128 stands for zero in the data rows.
Each pair is two rows. How far apart are they, by a hidden measure? 0 means very close, and 30 very far. Two or three weighted sums of its numbers give each row a place; it is the straight-line distance between the places.
[111  82 112  90 153 105 147 147 113 177 148 145  98 165  99 136]
[141 147 118 145 117 130 123 123 133 118 123 135 139  98 123 141] ~ 8
[114 135 124 130 125 135 128 122 109 121 134 127 146 106 143 150]
[100 198 145 137 192 107 129  98 148 105 126 128 114 127  99  94] ~ 13
[134 130 127 143 122 117 122 125 134 127 132 131 128 147 114 127]
[107  97 138  96 111 123 136 138 133 147 133 139  98 207 124 126] ~ 5
[128 149 139 142 117 122 123 123 145 122 124 129 126 126 120 127]
[ 84  79 197  96 158  99 122 170  84 124 161 119 165 122 132 129] ~ 14
[122 167 135 144 131 126 135 116 135 116 127 123 127 124 119 110]
[ 82 206 129 159 247  94 146  90 107  95 172 131  84 127  78  82] ~ 13
[ 87 105 182 152 103 102  99 126  90 107 207 102 187 144 174 112]
[114 122 174 125 105 112  92 126 208 105 115 193 127 123 108 141] ~ 7
[ 99  78 168  80 135 109 187 121  91 219 107 145 100 154  95 147]
[113 133 132 128 116 126 127 119 139 132 140 132 113 156 129 123] ~ 10
[155  98 106 124 168 105 117 142 125 126 133 135 132 105 100 158]
[119 122 136 121 110 149 109 136 123 112 113 143 147 103 157 155] ~ 5
[221  86 152 242 102  92  87 143 136 132  95  85 116 193 101  85]
[133 138 128 144 123 121 123 117 138 119 135 130 130 138 116 127] ~ 17
[ 97 153 159 114 100 181 103 118 123 102 110 153 137 107 152 146]
[101 136 135 112 120 159 120 129 117 108 120 150 149 106 140 146] ~ 3
[129 141 129 142 130 121 125 121 138 123 128 128 125 134 116 125]
[128 118 126 128 131 117 130 132 131 134 134 137 118 142 108 134] ~ 3
[113 131 149 120 114 126 138 112 132 131 140 150 120 147 121 119]
[136 111 102 102 145 129 112 122 126 117 121 179 134  91 109 208] ~ 8
[119 157 142 139 125 119 120 116 131 113 137 120 147 136 137 106]
[150 136 139 143 117 119 116 114 142 127 115 121 140 131 131 122] ~ 2
[ 86 243 207 101  92 201  85  95 163  91  91 179  97 110 107 119]
[ 89 107 127 117 112 109 100 164 133 105 210 122 121 139 194 109] ~ 24
[122 119 123 123 126 130 137 128 114 131 130 151 133 116 116 150]
[135 120 134 148 137 114 122 137 132 130 118 134 131 121 110 128] ~ 7
[ 79  68 150  69  90  89 236  85  70 255  79  73  70  89  76  69]
[117 158 138 144 133 116 128 114 131 118 137 125 139 139 126 100] ~ 24
[118 159 130 123 109 166 138 114 120 120 114 136 129 109 120 143]
[121 158 142 138 120 125 139 113 139 122 123 131 133 129 112 118] ~ 2
[ 97 120 158 241 107  95  92 118 107 104 192  94 155 185 125  95]
[126 141 125 138 123 124 121 122 123 125 131 143 126 143 123 122] ~ 22
[186 129 131 136 120 123 113 122 139 129 100 116 134 128 126 118]
[145 157 126 115 106 138 103 104 152 114 115 165 129 117 118 161] ~ 8
[115  97  87 101 112 115 106 167 184 134 177 120  82 167 168 110]
[255  93  85 108 183  92  79  97 140  98  82  75 102 138 140  70] ~ 24
[108 108  96 117 119 116 117 164 141 131 177 116  91 183 155 103]
[112 149 157 141 136 121 119 108 106 112 123 129 180 122 137 112] ~ 5
[142 105  91  85 129 151 103 110 129 113 106 207 124  83 107 255]
[129 160 117 136 113 156 142 118 114 124 115 134 129 103 123 134] ~ 14
[129 114  98  94 142 140 128 127 131 121 123 157 131  85 112 205]
[113 204 188 135 103 147 111 102 136 107  96 111 126 159 145  91] ~ 18
[132 140 140 135 117 134 135 118 128 128 115 134 123 127 111 137]
[153 149 131 142 142 124 124 112 126 121 107 125 134 118 108 132] ~ 4
[112 141 120 135 120 120 126 131 161 127 146 124 103 140 140 109]
[114 173 146 141 112 137 128 116 134 112 121 144 132 123 114 120] ~ 7
[ 94 235 203 153  92 183 102 103 127  98  98 119 104 132 112 112]
[ 87 121 165 124 157 102 106 116  94 102 161 103 190 156 190  85] ~ 24
[134 128 140 123 118 131 118 136 159 118 112 137 133 112 115 141]
[111 168 155 135 104 134 111 112 145 110 118 177 129 125 111 129] ~ 9
[126  68  71 112 114  90 255  92  70 255  83  71  74  73  78  69]
[142 101 100 100 159 121 136 125 113 132 125 163 131  93 103 189] ~ 25
[150 115 122 145 127 113 128 130 115 142 128 116 135 140 119 123]
[138 136 123 145 125 128 133 127 119 126 122 127 132 120 113 136] ~ 2
[255  90 108 109 119  98  89 110 123 132  85  86 127 145 138  80]
[171 157 116 147 112 139 138 112 127 129 110 122 117 111 107 135] ~ 17
[131 152 137 150 118 130 127 116 138 120 119 119 129 133 116 126]
[109  98 113 138 130 112 232 141  85 184 133  86 110 146 122  93] ~ 5
[128 156 129 152 121 120 128 114 131 127 131 134 131 132 111 117]
[141 119 122 131 144 112 115 128 140 118 126 156 137 112 102 148] ~ 8
[131 139 130 124 113 142 126 121 133 122 117 139 137 109 123 149]
[123 136 138 136 121 117 125 118 144 129 133 136 124 132 119 131] ~ 4
[100 125 170 225 124 100 161  98  74 115 107  79 255  97 102  85]
[122 163 127 154 132 127 145 113 118 119 125 150 125 123  94 120] ~ 13
[116 147 135 124 113 147 127 120 128 116 122 149 138 110 126 139]
[ 80  68 133  69 100  98 227 101  76 255  91 121  72 242  82  88] ~ 21
[126 143 143 142 124 130 126 128 142 117 112 134 128 112 116 135]
[231  99 117  94 161 100  88 106 115 109  84  80 142 178 255  72] ~ 20
[227 111 125 152 109 113 101 142 137 126  99  93 136 129 140 108]
[122 116  91  90 136 178 121 116 109 112 114 167 128  82 120 225] ~ 12
[ 91 119 117  90  98 255 255 100  76 135  93  91 103  93 127 102]
[119 145 127 129 114 120 120 125 167 123 148 127 113 139 130 115] ~ 11
[130 141 142 162 115 127 135 127 117 127 117 121 130 129 112 130]
[127 143 163 131 103 131  99 117 166 111 108 149 134 129 126 137] ~ 5
[ 94  81 125  80  93 139  79 140  98  96 106 122 214  91 255 169]
[128 124 131 136 132 111 128 125 137 133 139 131 126 137 107 127] ~ 16
[144 144 126 141 127 127 129 121 133 128 117 125 124 119 108 138]
[138 119 153 121 110 114  93 120 176 111 109 192 139 119 120 142] ~ 11
[129 126 123 123 118 129 132 124 130 129 136 154 115 146 112 128]
[171 113 105 212 139 104 215 111  80 172 107  82 137  99  98  93] ~ 12
[125 200 104 137 100 152 106 108 150 113 138 126 105 151 137 110]
[124 105 137 160 132 128 131 214 128 117  96 104 110  95 127 124] ~ 24
[114 190 151 147 117 135 128 105 129 112 110 114 123 169 135  90]
[139 144 127 138 131 119 127 122 145 125 124 125 121 135 114 118] ~ 8
[107  79 106  84 143 102 146 145 115 199 162 138  92 177 104 124]
[130 100  84  87 180 143 128 128 105 118 116 159 122  79 104 231] ~ 11
[103 114  76  72  93 255 105  86  73  92  81 104 116  72  84 204]
[129 150 138 155 122 125 130 118 129 121 121 117 133 123 129 120] ~ 18
[112 154 107 118 142 126 139 122 164 116 145 146  99 140 109 111]
[131 137 143 142 117 121 122 116 142 126 123 131 130 123 120 139] ~ 7
[198 143 141 130 141 117 110 105 127 118  91 103 136 153 151  85]
[117 117 153 117 125 131 150 115 108 135 118 143 135 124 118 147] ~ 14
[136 153 113 153 116 120 108 115 154 120 140 124 119 142 127 122]
[108 123 140 111 112 142 100 123 137 105 120 172 148 100 147 179] ~ 14
[139 151 137 139 131 119 125 115 146 120 117 122 133 127 119 117]
[ 93  78  86  77 105 109 108 147 138 147 203 127  78 255 150  97] ~ 7
[112 111 100 110 122 118 110 148 179 126 162 122  91 181 146 114]
[128 143 119 144 125 131 130 124 118 129 129 130 131 115 119 135] ~ 6
[121 152 141 136 117 128 131 116 137 124 125 130 128 125 123 128]
[151 121 110 118 139 120 130 119 127 128 123 151 137 100  96 175] ~ 6
[121 152 170 158 104 124 115 116 134 114 115 157 133 135 109 121]
[ 88  92  87  85 111 106  89 149 242 103 248 143  78 179 162  99] ~ 9
[ 99  95  86  97 111 113 108 201 155 122 204 108  82 192 171  96]
[139 168 117 197 122 121 115 129 140 113 118 109 132 112 120 110] ~ 8
[137 102  92  99 178 122 137 129 113 127 133 148 128  86 103 187]
[ 81  69  71  71  94  94  80 225 114 102 255  77  70 188 255  73] ~ 10
[ 87 103 120  90 123 169 154 145  88 112 132 123 150  86 204 147]
[146 142 119 135 138 116 130 128 148 121 128 133 126 116 108 114] ~ 13
[138 127 134 140 125 121 124 125 126 128 121 139 132 121 106 147]
[141  93  92  99 208 104 127 125 120 135 141 147 127  91  94 166] ~ 9
[102 101 168 166 141 103 108 178 119 112 128 106 141 125 138 117]
[151 156 118 120 111 145 117 108 139 118 112 167 124 112 106 153] ~ 26
[ 88 111 134  92 109 190 138 128  88 113 123 134 151  92 196 147]
[157 149 124 119 184 114 121 106 145 118 106 124 125 131 111  99] ~ 15
[139 185 136 138 153 124 124 105 138 112 103 108 125 129 143  89]
[ 91 101  79  73 100 255  95 100  86  94  94 154 109  73 142 250] ~ 11
[134 107 108 113 168 117 124 139 132 120 124 141 129  92 108 177]
[126 182 117 169 167 112 110 115 145 104 124 117 128 110 122 103] ~ 13
[100  72 191 105  96  96  81 255  96 110  95  84 163 112 255 102]
[118 130 140 131 130 118 133 114 127 132 131 147 131 136 113 127] ~ 16
[104  81 184  82 131 113 218 112  86 228  97 119 106 148  90 136]
[147 149 120 142 137 118 117 116 147 119 125 124 126 123 118 125] ~ 13
[ 96  92  83  98 107 112 106 196 141 122 215  94  80 187 216  91]
[138 151 124 132 113 147 125 120 125 120 113 139 130 113 116 146] ~ 8
[ 79  68  70  69  90  89  74 232  83  89 255  71  70 208 255  69]
[146 133 126 153 134 116 119 126 144 122 122 122 131 119 110 131] ~ 15
[163 127 122 143 136 103 122 111 147 136 132 133 136 112  92 140]
[134 160 124 150 115 123 116 119 143 116 131 133 128 132 120 121] ~ 5
[129 126 114 135 129 121 129 125 134 125 142 147 128 117 118 132]
[142 146 132 136 124 131 131 118 141 122 115 122 128 121 110 136] ~ 6
[141 157 129 184 120 124 174 110 100 136 114 100 134 115 113 105]
[138 140 127 153 127 122 122 120 129 124 121 125 131 119 116 142] ~ 4
[140 116 111 122 139 120 123 129 131 125 129 142 128  96 119 176]
[128 134 135 136 117 134 126 125 127 122 119 147 134 115 113 145] ~ 5
[115 160 156 127 104 141 103 116 165 106 112 148 127 108 131 153]
[123 123 131 121 108 112  85 119 238 101 119 194 117 116 113 166] ~ 5
[103 101  96  95 110 115 111 142 164 130 201 128  89 210 153 103]
[102 140 108 115 136 115 120 127 160 111 166 114  95 194 168  85] ~ 5
[150  73 115  87 255  91 135  94  78 167  91 118 144  82  78 144]
[175 119 138 133 122 118 108 123 141 130 101 121 142 139 131 112] ~ 10
[119  91  85  78 137 181 149 113  90 130 102 161 118  76 111 255]
[142 143 132 145 146 116 125 113 131 121 116 121 136 128 121 113] ~ 14
[136  87 144 102 191 101 153 109  95 168 107 148 137 111  85 149]
[116 138 163 154 151 106 114 107 105 109 129 117 199 125 123 107] ~ 7
[113 139 123 127 130 128 125 144 152 115 133 135 106 131 121 128]
[ 98  91  86  95 107 113 107 185 148 131 199 102  81 202 197  97] ~ 2
[103 255 173 172  94 179 105 100 118  99  92  98 114 131 130  91]
[113  95  86 138 116 111 165 173  93 176 167  84  91 170 163  87] ~ 19
[103  88 135  93  94 124  85 138 104 107 108  99 200 102 255 132]
[139 138 136 154 115 121 104 124 146 113 118 143 136 121 114 145] ~ 13
[140 125 110 137 115 123 126 128 145 139 132 127 102 158 124 120]
[147 139 134 145 127 117 124 122 134 126 118 127 132 135 112 119] ~ 3
[139 161 119 135 115 153 145 112 126 125 114 129 123 113 107 131]
[102 108 141  92 255  95  88  94  83  94  87  77 244 120 217  71] ~ 25
[ 86  71  71  86 100  95 168 208  73 198 232  72  72 146 255  70]
[135 114 110 115 160 113 131 121 134 129 137 153 134 101 103 149] ~ 9
[229 150  92 104 251 104  90  96 120  96  83  79 118 132 181  71]
[124 137 138 152 121 115 120 114 132 128 131 139 135 132 123 123] ~ 23
[ 96  84  91  81 107 119 109 175 155 134 177 128  80 239 160 113]
[122  81  82  76 176 141 140 115  89 132 108 168 119  77 101 255] ~ 13
[134 137 138 140 115 133 116 119 131 118 116 136 138 119 124 147]
[122 124 174 169 148 121 131 172 145 106  92 108 117  92 102 122] ~ 14
[128 139 138 148 120 118 124 118 131 128 127 129 128 149 113 125]
[146 163 138 117 102 129 101  95 136 121 118 155 147 154 108 144] ~ 12
[ 98 138  97 136 107 134 153 122 126 128 201 156  89 118  96 154]
[ 96 136 197 172 121 107 115 118 100 108 142 106 208 120 124 111] ~ 12
[110 133 119 115 111 165 133 113  96 120 128 131 161 105 158 148]
[138 136 113 186 118 120 178 119  96 160 124  96 117 128 120  99] ~ 11
[111 144 154 136 151 114 118 122 128 110 124 112 151 144 139  98]
[112 126 135 127 110 140 115 140 116 117 119 129 145  99 176 149] ~ 11
[116 140 129 147 119 122 124 129 131 123 140 129 124 138 128 119]
[163  72  74 202 113  91 255  94  70 255  88  71 101  74  78  74] ~ 7
[152  97  90 197 121 106 243 131  76 194 118  77 112 117 118  85]
[122 107 144 115 133 111 132 129 139 138 134 135 125 136 108 145] ~ 7
[133 145 127 155 120 121 138 126 129 133 124 109 117 148 116 114]
[171 147 117 124 140 124 130 100 110 120 102 137 177  84  91 177] ~ 13
[123 131 163 113 106 127  94 120 205 104 105 170 128 112 111 169]
[116 136 116 104 113 186 133 114 113 118 111 147 133  95 131 169] ~ 7
[136 105 119 124 141 106 125 127 132 144 142 143 121 144 104 132]
[116 120 112 122 118 122 115 157 162 123 145 145 100 153 123 117] ~ 2
[120 117 146 113 131 127 150 113 118 141 121 144 131 126 108 146]
[109  86 110  92 142 103 150 129 122 188 176 130  98 158 109 125] ~ 2
[155 166 131 156 111 133 134 110 164 121 104 135 106 113  92 131]
[128 149 132 139 123 131 137 116 134 125 122 130 125 125 113 128] ~ 3
[118 119 147 114 106 143 110 134 124 118 114 134 152 109 160 155]
[ 97 141 112 138 140 127 123 148 158 104 162 131  99 114 120 132] ~ 9
[ 95  90  84  90 104 110  96 181 182 115 232 110  80 173 204  98]
[118 135 146 126 116 129 134 123 130 127 128 144 121 142 112 128] ~ 8
[127 141 124 142 122 118 131 124 134 129 140 140 130 119 114 123]
[118 151 143 133 127 136 125 115 128 116 117 138 129 116 120 144] ~ 5
[174 147 122 112 249 105 107  96 127 109  90  99 136 130 122  80]
[104 153 132 101 102 209 111 114 126 104 102 166 120  96 127 172] ~ 21
[126 127 103 115 127 147 152 123 118 129 138 136 124  99 129 143]
[130 133 130 146 130 113 122 118 146 120 136 136 142 121 111 126] ~ 6
[114  93 141  98 141 107 145 130 131 162 136 154 108 143 103 137]
[141 124 132 142 123 131 131 150 151 121 104 135 115 111 107 127] ~ 5
[102 113 107  97 114 113  91 127 232 105 163 186  92 188 120 123]
[129 124 129 142 141 111 127 131 139 122 135 140 129 110 107 134] ~ 5
[ 90 182  88  75 255  99  90  86  98  89  81  76  81 123 117  69]
[144 126 150 115 117 121 139  98 112 148 113 149 136 150  95 149] ~ 29
[154 117 137 124 104 129 105 128 146 121 112 133 149 114 144 144]
[ 87  77  75  76 106  99  84 184 208 107 242 101  73 201 249  81] ~ 7
[115 213 111  86 255 108 110  88 110  94  82  79  99 135 147  70]
[140 134 129 152 127 117 119 123 128 122 126 130 136 124 114 139] ~ 21
[103  69  71  86 140  91 145 236  74 234 249  73  74 107 149  73]
[151 150 119 106 255 106 117  98 149 110  96 104 119 132 110  82] ~ 25
[135 145 124 134 116 145 135 123 124 122 113 139 130 113 113 138]
[118 119 128 124 121 113 127 120 140 140 155 141 114 153 121 124] ~ 4
[132 167 127 167 115 117 111 122 133 114 131 119 139 136 121 117]
[123 153 125 145 128 129 132 116 131 126 126 136 127 121 115 122] ~ 4
[137 134 121 151 134 114 126 119 126 129 134 119 125 135 133 115]
[133 130 156 128 106 127 104 129 170 115 109 149 131 115 120 148] ~ 6
[103 130 151 136 120 130 118 138 111 111 133 129 155 119 146 130]
[134 141 131 135 114 132 120 118 125 118 122 147 143 114 131 135] ~ 7
[139 138 122 137 124 124 128 130 134 125 124 123 120 146 123 115]
[149 125 110 110 110 158 119 120 125 125 110 135 135  96 131 185] ~ 7
[119 134 111 114 121 164 135 126 110 116 116 148 136  90 123 176]
[120 102 136 108 127 117 137 124 124 148 133 154 113 151 114 143] ~ 4
[142 132 145 134 112 121 110 122 151 123 116 150 136 117 124 131]
[106 113  99 110 107 119 114 160 179 122 178 109  90 177 167 101] ~ 8
[166 119 125  90  98 116  81  99 255 102  99 206 110 121  99 173]
[ 92 113 209 131 198  94  94  91  78  94  98  91 255  90 105  82] ~ 20
[176 107 120 136 126 111 116 129 122 143 118 122 143 123 108 146]
[131 155 161 163 147 123 141 118 119 116  95 126 147  93  95 125] ~ 6
[255  91 103 107 109  99  84 114 138 118  84  81 125 133 153  79]
[123 159 167 159 163 107 123 101 105 112 109 106 192 126 115  92] ~ 24
[128 139 128 141 121 132 135 121 120 130 125 130 130 114 119 140]
[ 94  77  73 117 103  98 227 173  74 217 179  72  76 132 239  71] ~ 11
[111 165 158 143 108 120 104 111 174 109 125 169 126 123 107 130]
[ 88  81  81  80 109 100  82 157 208 102 255 133  78 206 193  99] ~ 10
[ 82 115 184 113 132 101  97 108  84  96 181 107 238 135 215  85]
[113 130  96  90 100 255 120 112 109 109  96 122 114  79 154 189] ~ 14
[113 113 151 105 130 133 178 116 105 147 112 151 128 121 104 141]
[135 120 126 142 125 111 124 133 136 129 139 131 128 140 114 121] ~ 7
[ 99 136 134 112 122 176 135 144 116 108 109 128 127  92 140 154]
[145 156 153 118 103 124  97  97 162 117 108 163 135 147 106 150] ~ 11
[135 153 144 143 117 125 122 114 150 118 114 137 133 128 108 126]
[ 95  87 147  79 111 126 166 124 119 188 124 156  90 195 114 126] ~ 8
[113 141 140 114 111 152 116 131 139 111 115 142 140 106 131 155]
[144 195 139 120 230 118 129  93 112 105  88 109 153  99 102  84] ~ 17
